128 stands for zero in the data rows.
Here are some points:
[123 109 140 163 135 135 150 114 160  84 128 117 146 136 103 126  67 119  97 103 101 158 133 110 124]
[168 111 130  96 107 155 132  89  88 129 153 127  97  84 126  67 145 142 188 113  88 156 157 122 128]
[ 99 137 122 142 114 109 114 114 137 150  96 126 149 140 160 144 137 103  62 102 144 110 145 135 126]
[169  94 168 127 122 145 115 111 154 101 132 155 102 133 147 154 146 122 160  85 138 127 128 109 137]
[142 122  90 111  81 137 100 158 200 101 192 190  86 175 159 174 121 126 120 157 138 123 123 179 155]
[110 140 100  92 124 109 105 121  61 140  89 100 149 121  95 128 154  69 120 156 146  83 124  74 152]
[110 123 126 136  87 125 102  88 122 146 109 145 125 119 116 170 142 133 135 132 161 101 127  73  96]
[150  71 134 125 131 119 156  89  64 136  94  64 175 100  87  82 170 114 123 148  66 108 127 176 172]
[124 127  81 137 118 159  93 138 125  98 134 192 124 107 107 148  94 153  91 153 162 149  78  88  77]
[ 85 127 165 161 137 116 165 153 115 116 140 112 128 190 181 151 101  99 112 144 127  63 133 169 122]
[166 134 143 125 108 147 124 113 170  94 146 171 115 121 139 161 139 141 186  70 135 151 145 103 125]
[ 60  77 133 141 181 188 141  72 183  91 160 219 103 146 112  48 187 255 180  69 130 206 119  31 112]
[110 135 143 205 173  88 140 140 112 119  67  56 155 127 101 126  90 131 123 106 128 166 105 113 156]
[154  97 109 187 120 115  91 116 113 182 105  57 153 138 149 125 127  83 118 154  72 142 141 148 152]
[144 117 101 149 131 135 102 127 126 116 129 157 103 109 107 157  95 170 112 151 172 143  60 106  98]
[162 255 152 179 173 133 163 123 174 219 214  95  39 244 199  59 159  67 198 183  94 154 121 197 224]
[122 139 105 121 123 114 110 126 131 104 134 177 131  98 115 140  91 155 106 151 188 140  75 101 100]
[106 147 102 145 161 101 140 165 139 139 129 125  89 179 148 120 136  88 105 172 122  91 156 145  92]
[136 111 142 139 138 112 134 111  88 112 117  87 151 136 103 117 157 108 125 143 120 114 145 149 165]
[122 121 130 114 126 142 146 117 123 121 138 170 115 138 129 112 159 174 151  98 162 156 134  93 122]
[114 165 104  98 143 120 144 164 109 129 122 123 127 147 149  91 125  85 158 131  95  87 102 108 115]
[118 249  80 172 186  93 136 165  86 226 171  38  39 255 245  62 236 109 140 202 173  93 168 255 255]
[202 173 155 120 145 117 105 179 192 135 119 125  96 108 152 166 115  90 126 129 160 134  99 103 123]
[157 130 102 119 135 153 115 130 176 111 161 144 130 112 152 166 122 141 143 117 147 158 115 126 149]
[151 109 136 110 152 131 114 147 109 137 120  98 126 124 110 113 174 113 163 127 112 103 137 140 153]
[163  75 152 162 182 179 170 119 178  79 121  81 163 100  97 114 145 167 153  85 117 189 143 111 192]
[118 131 135 125 182  99 194 135 153 136 138 134 131 187  86 157  98  97 123 153  77 123  96 177  97]
[171 112 175 147 140 176 158 114 119 101 141 145 105  99 111 113 153 161 190  82 119 132 146  92 169]
[104 171 143 112 135 145 112 113 125 113 120 129 115 114 160 158 122  91 119 128 138  89 125 152 138]
[116 133 138  87  91  88 100 135  87 116 122 133 133  75 100 104 130 131 109  88 158 134 137  61 104]
[120 141 128 108 112 108 116 130  99 120 122 112 140 101 120 131 118 127 117 130 158 132 139 102 120]
[125 127 154 124 150 154 131 126 146 132 126 127 110 134 126 107 131 117 131  96  98 140 145 135 145]
[ 58 156 168 184  91 195 149 175 143 195  86 168  75 239 207  93 116 181  55  82 127  70 225 136  74]
[181  76 213 113 154 255 217  52 134  83 132 160 105  29 116 104 199 207 255   6 122 178 208  75 216]
[112 142 143 144 117 139 123 127 118 129 133 145 111 130 128 136 120 143 133 108 111 138 140 132 138]
[146 149 102 109 102 156 111 137 168 116 160 162 123 140 131 146 118 117 131 158 128 109 132 156 135]
[130 114 144 130 146 145 162 133 125 103 154 144 111 125 100 118 137 152 145 109 135 136 130 118 131]
[146 160 143 155 176 108 156 151 149 136 172  83  99 177 159  82 156 127 149 172 107 165 138 139 179]
[135 117 147 116 125 117 143 132 132 145 139 139 124 123 113 101 103 122 105 137 126 132 151 132 108]
[147 105 142 102 127 124 142 135 124 180 141 154 137 121 104  70  80 124  77 146 124 102 155 130 107]
[121 129 153 138 138 127 125 115 168 117 124 137 153 125 114 132  78 116  94 103 133 147 132 116 127]
[146 116  80 122 123 120  94 116 113  87 135 164 112  84 132 145 109 162 116 157 206 145  82  52  85]
[129 151 106 109 135 117 109 128 113 134  98 112 151 103  85 115  94 134 130 127 143 149 117 149 124]
[133  53 119 243  50 132 121  57  68  87 143  54 128 161 190 255 109 109 196 182 112  12 159 196 177]
[172 115 146 109  91 170 149 188 136 163 129 154 150 124  78  69  52 143  21 131 142 148 152  96  51]
[116 118 124 174 158 126 132 102 129 142 116  99 143 142 135 120 147 151 157 139 105 142 133 122 143]
Here are 24 more points, each followed by its number:
[155 183  25  59  97 133 153 134 155 109 216 160  98 160 131 152  91 115 167 139 136 130 127 181 121] 0
[ 96 161 114 129 109  93 134 134  81 123 118  95 151 126 141 142 130 103 128 155 143 101 124 129 116] 1
[ 79 101 100  83  98 107 143 136  64 139 118 131 119 127 126 116 144 148 118 125 159  89 116 120  98] 2
[139 116 167  99 116 115 174 126  85 127 144 112 136  87 119 117 142 150 142 118 122 131 114  73  92] 3
[195  63 184 154 168 184 172 134 153  99 115  84 144  77 130 111 157 163 144  80 131 170 144 119 175] 4
[111 166 155  39 155  92 216 138 146 162 131 196  68 192 141  83 219 117 169  80 173 107 164  94  87] 5
[ 96 160 110 101  58 143  88 148 195  55 154 255 120 128 142 231  42 124 122 135 255  72 123  38 104] 6
[124 123 106 118 120 131 111 140 135 119 112 158 124 112 125 125 109 139 119 139 146 144 108 113 107] 7
[116 142  91  98  92 178 100 169 207 138 166 175 129 160 124 131  83 140 126 163 134  88 140 137 139] 8
[156  87 241 130 155 199 191 119 130  94 154 129  99  63  99 120 157 170 228  60 100 176 212  75 186] 9
[137 114 114 186 194 115 128  85 159 158  75  63 196 156  80 137 133 124 113 131 157 159 106 163 139] 10
[144 195  68 113 143 157 119 158 179 112 144 156 112 154 162 144 118 103 118 159 132 114 110 134 106] 11
[114 181 129 129 145 128 127 166 136 100 126 173  95 131 153  92 145 132 130 110  96 171 108 131 161] 12
[164  72 161 152 167 171 156 112 178 110 125  82 138  89 140 121 146 196 163  83 127 154 142 139 195] 13
[101 148  85 114 136 172 101 153 139 169 145 117 116 146 134 129 106 109 124 121 138  87 139 150 164] 14
[103 126 105  46  96 113 145 138  94 114 123 152 102 142  93 116 123 113 125 137 145  76 112 118  81] 15
[112 151 208 151 194 185 102 150 163 201  78 109 135 139  80 128  93 128 108  40 154 159 167  68 131] 16
[117 142 145 158 111 143 118 119 112 126 137 141 113 141 139 139 129 147 128 115 117 124 141 123 131] 17
[127 177 162 110 142 137 117 148 142 119 132 130 120 130 141 157 113  93  95 118 131 104 122 144 143] 18
[205 100 149  74 133 144 132 165 108 170 124 110 121 149 137 101 191 122 171 168 121  66 111 138 178] 19
[189 148 165 146 145 162 120 100 163 110 158 168 130 114 141 138 145 142 137  97 118 153 139 122 157] 20
[146 117 115 125 120 112  95 136  88 153  75  91 168 123 131 117 127 109 118 170 143 156 112 131 133] 21
[174 119 152 162 105 144 150 106 169  99 153 198  91 123 143 150 120 167 155  91 125 158 147 101 118] 22
[118 170 107 109  86 137 121 140 126  85 127 178 123 111 156 167 109 104 131 121 130 113 117 128  91] 23
Which of these numbered points is nearest to each point below by angle, seen from the average point of the first points? Its number follows each.
[ 80 117 101 106 108 144  94 138 168  96 139 194 115 140 133 182  90 119 108 136 183 101 117 110 127] > 6
[127 174  79 110 141 141 112 147 174 151 142 173  88 144 160 125 112 107 118 140 155 111 104 123 106] > 11
[102 130 123  55  92 115 128 148 113 116 119 159 132 135 109 116 123 111 140 138 138  97 107 119  99] > 15
[124 123 157 168 115 155 115  95  96 101 126 166  96 140 143 163 130 147 142  89  66 149 162 155 137] > 17
[ 62 135  88  97  97 158  59 138 185  78 168 217 122 139 148 212  59 164 132 116 207  63  97  74 145] > 6
[134 141 112 113 150 139 135 143 138 139 145 149 109 144 145 120 128 112 127 143 143 120 116 138 117] > 11
[ 93 110 115 104  99 110 127 119  99 127 115 126 126 126 137 120 147 140 125 123 134  97 128 122 108] > 2
[130 119 137 104 118 119 131 141 110 154 128  94 121 128 129  96 164 118 166 140  88  99 115 143 141] > 19
[110 144 143  83 153 135 185 117 146 156 174 198  92 169 119  86 147 106 166 105 115  85 118 112 103] > 5
[126 128 161 119 120 117 143 132 105 125 103 118 133 107 113 107 150 141 132 119 121 131 129 101 104] > 3
[130 112 115 151 170 117 111 133 172 171  78  83 170 142 104 127 135 100 114 141 159 146 114 140 152] > 10
[122 115 128  89  91 107 133 140  94 124 109 112 142  86  89 101 141 122 110 125 153 130 133  66 110] > 3
[ 45  73 110 133 138 128 126 116  86 178 106 139 108 117 165 112 183 151 121 114 120 103 156 119 136] > 2
[103 208 106 154 157 161 184 179 162  96 157 118  50 114 196  71 134 191 118  53 135 213 108 130 104] > 12
[150  96 133 173 171 149 103 120 140 148 128  74 106 129 194  98 175 142 139 134 127 146 138 135 183] > 13
[132 109 153 131 145 107 170 132 129 125 133 118 118 154 134 132 112 120 125 140  98 128 106 142 112] > 3
[118 159 117 146 113 121 130 118 119 128 124 186 127 120 151 156 123 107 120 143 118 117 136 119 118] > 23
[ 99 216 158  90 140 165 113 170 115  83 108 128 112 130 150 169 150  33 103 147 156  80 123 162 142] > 18
[160 161 106 143  89 112 128 116  92 130 140 153 111 127 141 138 120 107 136 160 104  97 133 113 113] > 23
[146 110 102 134 105 143  65 146 144 109 131 168 147  95 106 142  86 175 103 135 183 139  69 107  78] > 7
[141  95 146  85 144 145 131 140  91 132 108  97 139 113 119 105 195 119 157 129 115 100 128 129 154] > 19
[125 113 126 148 109 120 126 106 101 119 137 108 132 139 149 160 135 128 147 147 122 106 136 140 147] > 1
[126 146 160 166  89 152 147 121  90  71 153 180  96 154 121 138 133 136 131  94 101 118 143 130 163] > 17
[174  23 201 202 176 189 154 117 173  47 128 101 174  64 147 133 162 209 135  49 147 212 138 126 208] > 4
[151 170 104 101 139 133 167 130 129  78 156 110 142 121 122  94 147  68 144 137 113 108 138 195 155] > 0
[184 128 149 152 127 141 156 182 151 148  78 131 152 127  81 128   0 157 102  59  92 207 122  77  64] > 16
[156 115 170 122 139 185 152 100 112 108 140 126 114  87 114 115 147 155 189  89 123 131 156  97 167] > 9
[152 116 192 132 143 157 156 103 112 112  99 108 109  99 104 126 159 159 202  76 139 134 186  99 186] > 9
[141 174  79  57 157 104 155 221 220 120 184 206  95 154 146 125  87 114 137 180 126 116 124 138  78] > 11
[147 171 144 118 146 132 153 139 164 123 128 109 134  86 145 156 119  85 139 113 131  96 133 166 138] > 18
[ 97 154 147  75 146 119 204 132 150 162 130 181  98 173 114  66 171 125 168  98 138 104 136 110  64] > 5
[124 135 139 150 118 131 126 121 109 104 128 150 123 143 139 142 127 135 138 122 103 151 134 138 138] > 17
[212  73 213 137 250 217 203 113 250  52 120 186 103 122 123 113 212 229 131  95 110 231 111 128 152] > 4
[ 62 107 125  73  76  98 122 121  61 138 101 119 117 133 143 130 136 130 117 124 149  85 121 127  91] > 2
[145 124 127 171 165 120 124 121 159 182  81  61 177 126 103 148 135 104 111 142 143 145 126 145 139] > 10
[139 138  93  98 123 153 113 146 167 116 162 135 107 144 126 165 125 125 141 137 126 118 107 160 143] > 0
[150 151  79 103 151 125 129 134 170 144 185 192  91 172 171 134 118 116 131 172 156  98  98 136 118] > 11
[140 127 145 124 150 115 145 136 134 144 136 120 144 149 119 122 119 130 122 136 108 129 110 126  95] > 3
[108 143 134  27  68  90 116 108  55 119 122 161 118   0  64  86 161 139 153  96 162  90 128  54  87] > 3
[131 119 146 140 168  81 158 159 127 133 168 110 156 171 120 141  99 131 125 138  57 139 117 150  64] > 3
[112 128 131 150 104 118 122 145  90 110 117  95 147 126 120 126 141 116 102 142 105 104 151 147 168] > 1
[147 154 139  72 110 121  76 127  63 170 113 126 188  60  48 159 148 114 127 115 116 119 117  98 107] > 3
[104 125 150 164 117 157 136 137 128  90 129 178  89 156 126 147 120 138 112  96  90 141 151 132 130] > 17
[ 90 125 144 101 105 160 104 135 118 111 137 152 151 100 110 147 111 107 103  92 100  98 110 144 120] > 23
[115 146 112  29  83 124 147 161  83 104 113 169 113 108  98  82 133  89 156 133 112  65 103  96  76] > 15
[212  93 159 137 114 208 158 124 163  88 167 197  85 148 140 161 131 163 171  54 137 178 169  92 123] > 22
[120 149  84 143 125 153  84 116 141 165 145 114 113 143 129 155 108 113 122 117 117 101 125 162 158] > 14
[142  99 109 153 227 131 114 116 164 188  93  32 194 145  86 122 142  80  86 120 124 161  85 161 131] > 10
[149  91 150 138 114 123 147 132  97 108 108  84 155  98 114 107 150 109 115 133 104  98 143 134 161] > 4
[177  68 132 125 135 131 161 107  72 122 111  85 173 129  58  96 203  92 149 154  95 118 137 162 200] > 19
[183 103 158 167 151 175 134 112 182 137 137 157 142  94 149 188 146 144 186  80 133 146 135 113 157] > 20
[121 129 157 138 146 127 145 123 146 114 111 139 163 128 100 155  70 119 114 109 111 140 139 125 122] > 16
[125 173 166 117 140 122 135 138 125 119 118 114 123 128 135 132 126  89 115 133 134 108 129 151 156] > 18
[148  73  97 152 172 135  88 141 140 186 120  98 122 133 173 126 169 132 120 132 140 158 151 118 197] > 13
[161 106 144 162 113 107 102 117  68 147  89  91 198 101  84 128 149 145  95 185 103 222 112  88 115] > 21
[128 119 127 147 111 125 121 128 178 147 145 127 146 157 116 154  88 133 119  97 129 161 151 106 120] > 16
